Small tables with named rows and columns. After each table, cells are looked up by row and column.

Table val
,pid,busepas,dak,repegub,ritudig,dol,nav,fogutim
febazef,-0.031,-0.044,-0.277,-0.219,0.078,-0.156,0.441,-0.206
zonagif,-0.214,-0.071,-0.142,-0.165,-0.012,-0.084,0.253,-0.142
fup,-0.072,-0.088,-0.208,-0.192,-0.014,-0.154,0.185,-0.164
leregoz,-0.133,-0.127,-0.152,-0.143,-0.115,-0.136,-0.059,-0.139
tivozun,-0.457,-0.117,0.111,-0.295,0.184,0.399,-0.648,-0.316
rigez,0.007,-0.010,-0.328,-0.238,0.126,-0.172,0.630,-0.226
tebog,-0.120,-0.129,-0.206,-0.071,-0.394,-0.231,-0.124,-0.036
kadaz,-0.123,-0.148,-0.213,-0.081,-0.348,-0.210,-0.142,-0.040
kav,-0.132,-0.126,-0.138,-0.143,-0.129,-0.141,-0.109,-0.138

tivozun, dol => 0.399
febazef, pid => -0.031
kadaz, ritudig => -0.348
febazef, busepas => -0.044
zonagif, pid => -0.214
tebog, ritudig => -0.394
rigez, pid => 0.007

mib =
,mubug,ribafel,mol,tur,bami,mapaf
lefefi,5.98,3.06,5.30,6.37,3.27,4.88
sokes,6.20,3.42,5.43,6.57,3.01,5.09
peleko,7.02,2.60,4.68,7.57,1.72,4.60
sako,6.65,2.97,5.02,7.17,2.24,4.81
moz,5.91,2.88,5.37,7.17,2.24,5.66
det,6.05,2.79,5.23,6.37,3.27,4.74
sipe,5.68,2.42,5.23,7.67,1.59,6.15
tideru,5.83,3.87,5.84,6.17,3.52,5.23
zokapod,5.61,4.05,6.05,5.86,3.91,5.45
kupiver,6.57,3.15,5.16,7.07,2.37,4.88
mil,5.46,4.24,6.18,5.66,4.17,5.45
zase,5.98,3.24,5.43,6.77,2.75,5.38

What is the mapaf of sako in mib? 4.81
What is the mapaf of sipe in mib? 6.15
What is the mubug of sokes in mib? 6.20
What is the tur of sako in mib? 7.17
What is the mol of zokapod in mib? 6.05
What is the ribafel of lefefi in mib? 3.06
What is the mapaf of moz in mib? 5.66
What is the mapaf of zase in mib? 5.38
What is the bami of tideru in mib? 3.52
What is the ribafel of moz in mib? 2.88
What is the tur of zase in mib? 6.77

peta =
	mizuz	dos	tig	pemuto	razuf	siniseg	kozi	nalo	zum	gileze
goto	2.0	-4.5	2.6	2.8	5.2	-0.5	6.9	0.6	2.3	3.2
mik	-1.5	5.3	-0.4	4.4	-1.0	-5.7	-3.4	2.3	4.1	2.1
zim	2.7	7.3	-0.4	4.7	-2.3	3.5	0.2	2.9	1.6	-2.3
rov	0.1	0.2	2.4	2.8	2.9	2.8	-3.0	2.4	3.2	0.3
zokasub	2.2	3.3	1.2	1.0	2.5	-1.2	6.4	3.8	1.5	6.4

zim, dos: 7.3
zim, pemuto: 4.7
mik, dos: 5.3
zim, siniseg: 3.5
goto, tig: 2.6
zim, mizuz: 2.7
mik, siniseg: -5.7

kam
         lile  par  nal  lebo
vuteb     118  120  120   124
beg       135  225   96   173
tusifug    99  115   91   122
pim       157  164  120   200
lirola    103   21  127    92
talil      99  124  106    72
dusudad    76   79  115    13
kabep     154  157  126   176

What is the nal of lirola in kam?
127
What is the lebo of lirola in kam?
92
What is the lile of talil in kam?
99
What is the par of lirola in kam?
21
What is the nal of tusifug in kam?
91
What is the par of tusifug in kam?
115
What is the par of pim in kam?
164
What is the lile of kabep in kam?
154
What is the par of talil in kam?
124
What is the lebo of dusudad in kam?
13
What is the par of dusudad in kam?
79
What is the nal of dusudad in kam?
115
What is the par of beg in kam?
225
What is the lebo of talil in kam?
72
What is the nal of pim in kam?
120
What is the lebo of pim in kam?
200
What is the lile of tusifug in kam?
99

vupo
         kotip  mab
rolot      186  116
valokar     31  126
bufid       21  207
ruboge     208  238
rupamum    119   85
bemo        46  215
zugeno     104   44
neta         6  206
gev         80   48
nuf        201  136
reda        65  153
por        163   96
nalo         3    7
kufegu      57  175

What is the kotip of bemo in vupo? 46
What is the kotip of nalo in vupo? 3
What is the kotip of por in vupo? 163
What is the kotip of ruboge in vupo? 208
What is the kotip of kufegu in vupo? 57
What is the mab of por in vupo? 96
What is the mab of nuf in vupo? 136
What is the mab of bufid in vupo? 207
What is the mab of kufegu in vupo? 175
What is the kotip of valokar in vupo? 31
What is the kotip of rolot in vupo? 186
What is the kotip of reda in vupo? 65
What is the kotip of rupamum in vupo? 119
What is the mab of bemo in vupo? 215
What is the mab of zugeno in vupo? 44
What is the mab of rupamum in vupo? 85
What is the mab of valokar in vupo? 126
What is the kotip of nuf in vupo? 201
What is the mab of gev in vupo? 48
What is the mab of ruboge in vupo? 238
Row with the largest kotip: ruboge

